rotation steps, each row followed by its count of steps:
The counts run from 0 to 488.
[145 136  80 145 114 122  93  82 138 152 118 169 110  88 111 162 155 146
  96 113  86 149 166 113 118 135 165 146 127 152 100 126  88 135 128 134
 119  81]
346
[109 155 110 180 119  67 128 150 104 157 143 110  99 115 108 133  88 113
 131 136 119 128 139  88 127  59 111 156 110 101 133 100 121 105 138 112
 163  86]
434
[107 146 107 149 132 107 129 161 117 174 149 141  80 129 128 152 105 152
 162 144  87 121  93 115 155 103 118 188  78 165 131 144 134  81 129 155
 135 119]
438
[115 150 177 161 172  90  77 143 114 124 156 133 102  77 133 154 114 137
 125 178 152 119 116  77 147 140 153 135  99 152 126 152 132 115 120 138
 124 108]
100
[125 173 104 129 173 134 152 128 107 146 118 146 162 132 154  97 102  99
  68 111  88 137 103  84 107 142 161 131 122 107  92 100  92  93 170 126
 126 148]
390
[152 153 162 154 119 114 149 142 121 119 150 100 186  81 136 139 103 136
  85 137 134 111 125 124  73 134 186 125 111 154 105 122  99 150 134 143
 102 126]
248
[104 114  96 129 147 169 144  91 156 113 136 161 151 134 136 134 162 130
  94 118  67 143 146 133 141 145 200 137 100 168  72 129  97 138 130 136
 104 121]
370
[166 146 121 153 114  84 133 143 126 164 121  90 102  83 107 175 171 119
 118 112  99 111 168 113 137  82 146 122 111 115  79 129  95 128  90 159
 130  99]
452
[147 149 124 151 115 111 115 126 108 152 131 104 161  94 120 166 181  97
 105 129  99 159 150 116 116 112 162 126 145 138  55 130  92 158 101 144
 125 108]
477
[ 99 146 115 158 147  91 138 164 120 130 153 159  62  90 111 128 105 102
 161 157  98 135 133  80 176 104 126 136  83 121 103 118 138 100 111 129
 145 102]
432
[ 80 163 162 133 143 122 156 188  89 108 152 132 167 115 133 131  91  82
 131 123 171 135 125  95 122  88 144 114 101  85 106 104 125 125 109 155
 133 151]
280
[130 161 117 119 126 162 159 144 120  71 109 170 145  85 127 121  73 120
  95 108 137 115 147  95  97 139 183  96 101 102 107  86  93 124 113 142
 123 116]
398
[ 92 163 123 128  91 129 147 171 105  82 152 186 139 104 144 153  97 122
 136 112 148 157 137  99 109 117 178 102 109 137 147 118 138 165 109 161
 115 113]
149
[ 96 146 150 141  94 115 138 163 130 102 156 124 177 119 156 133 113 112
  93  86 141 164 152  77 101 107 181  98 161  93 111 135 102 135 124 148
 145 141]
23
[ 75 126 148 138 134 144 109 132 172  99 146 104 114  73 127 173 137 132
 120 161 130 132 148 128 149 119 163 109  97 163  79 148 105 131 134 171
 108 137]
225
[121 174 131 146 111  97 146 189 139 190 154 130 125 116 110 130  86 123
 156  93  97 124 145  88  94 126 153 107 142 109 122 131 104  93  97 116
 147  98]
303
[ 68 137 151 132 159 140 105 164 161 152 135  93 156  99 107 151  54 135
 140 125 132 125 113 138 121 122 109 163  88 126 102 140  97  81 149 138
 121 126]
80
[104 175 152 149 123 123 198 177 131 145 164 131 148 149 125 109 116  77
 153 137  70 165 134  92 121 131 176 103 105 129  91 137 106 115 110 117
 137 112]
277
[ 56 139 138 119 160 157  92 170 148 138 138 119 126  98 107 165  91 131
 133 141 133 115 111 118 130 112 110 152  79 131 105 154 104  74 148 155
 133 140]
81
[ 63 160 137 134 153 149 149 152 122 116 166 153 164 138 163 131  90 130
 103 140 118 130  64 112 112 145 170 149 108 168 128 122 135 121 161 153
 108 166]
387
[ 89 145 154 157 178  92  87 122 135 143 164 121 132 114 156 155 170 137
  90 128 124 116 107  87 163 132 192 143 149 153 103 152 124 132 131 126
 128 133]
357
[ 63 125 142 130 168 145  91 139 152 127 157 140 162 124 152 152 134 161
  97 104 126 128 112 124 135 140 178 162 118 161 122 166 111 112 157 171
 106 151]
362
[ 77 120 138 152 155  84  85 157 121 189 171 107 117  94 135 150 159 120
 130 136 120 128 112 100 170 114 134 169 136 158  79 148 127 103 102 128
 138 137]
332
[151 123 115 112 124 109 112 153  84 162 129 114  92 111 149 174 141 139
 134 140 115  88  87 110 142 113 120 173  87 136  80 135 120  79  92 172
 130 136]
444
[143 125 139 152 125 124 108  90 147 137 116  74 128  90 136 158 159 125
  87 140 100 113 150  97 135 128 163 129 124 127  52 133  71 101 118 123
 139 114]
221
[ 90 166 140 149 139 104 123 132 165 177 129  48 140 115 139 172  95 118
 133 131  98 120 115 111 142 104 120 131 117 110  86 108  92  84 145 113
 130 115]
78
[ 73 142 144 137 131 132 109 156 129 120 156 155 138  88 114 187 169 106
 134 145 123 168 139 139 138 119 179 118 114 181  95 151 126 172 117 170
 104 133]
481
[ 66 156 152 153 114 142 123 124 121  71 166 152 151 104 146 141  87 130
 100 156 157 169 103  80 124 125 177 110 127 151 136 121 131 144 160 132
 131 111]
380
[104 149 113 101 127 175 155 152  90 102 112 141 142 120 160 149 102 115
  85 127 137  97  93 125 108 127 161 135  96 134  98  85 110 111 137 167
  93 175]
393
[131 166 132 136 113 171 152 123 102 105 145 164 128 168 132 116 134 122
 119 145  75 135 100  69 126 129 182 138 101 137 112 150 103 102  90 128
 145 104]
270
[ 87 161 137 141 139 130 129 149  93 139 171 161 146 166 159 151 156 118
 114 154 103 185 106  88 131 122 154 159  92 148 126 174 133 109 143 175
 123 157]
132
[121 104  84 123 136 132  94 114 140 139 132 173 102  72 145 175 156 162
 128 121 109 120 143 138 152 150 160 165  92 186  87 124 126 143 119 165
  95 122]
344
[ 87 136 144 154 101  97  68 155 152 156 161 118 148  71 124 160  91 141
 152 121 152 155 148  89 100 117 126 145 157 136 112 156  98 107 112 128
 152  86]
329
[ 36 134  96 128 115 132 117 149 130 161 168 147  88 147 140 152 101 127
 169 116 102 146  92 101 170 105 131 162 123 154 117 111 147  99 124 125
 147 118]
182
[120 138  70 144  84 142 144 107 110 108 126 167 112 127 154 108 110 108
 111 104  76 154 110  70 130 129 154 139 156 125  66  86 111 126 122 124
 155  91]
40
[170 170 132 152 122 116 138 105 106 124 132 115 136 108 148 142 152 119
  57 156  90 132 124  84  96 133 190 119 125 134  80 129  82 122 140 143
 129 111]
246
[ 43 131 103 128 127 149 134 165 136  93 162 173 176 139 128 112  85 127
 118  68 138 144 135 115 115 103 152 153 128 113 130 126 113 131 142 167
 128 144]
30
[128 141  99 116 109 144 159 162  95 127 139 187  97 124 128 128  92 139
 168 131  98 122  98 101 136 144 152 157  86 151 117 117 144 112  73 140
 122 106]
294
[ 97 148  85 115 145 137 144 156  58 125 122 191 102 145 127 129 117  91
 128 133 112 133  98  91 156  94 131 156  82 110 109  90 138 109 107 160
 120 132]
288
[156 129  94 148 109 113  73 100 134 127 114 156 133  68 136 155 125 152
  90 108 121 151 173  97 110 133 152 127 127 129  99 125  89 149 128 138
 129  70]
347
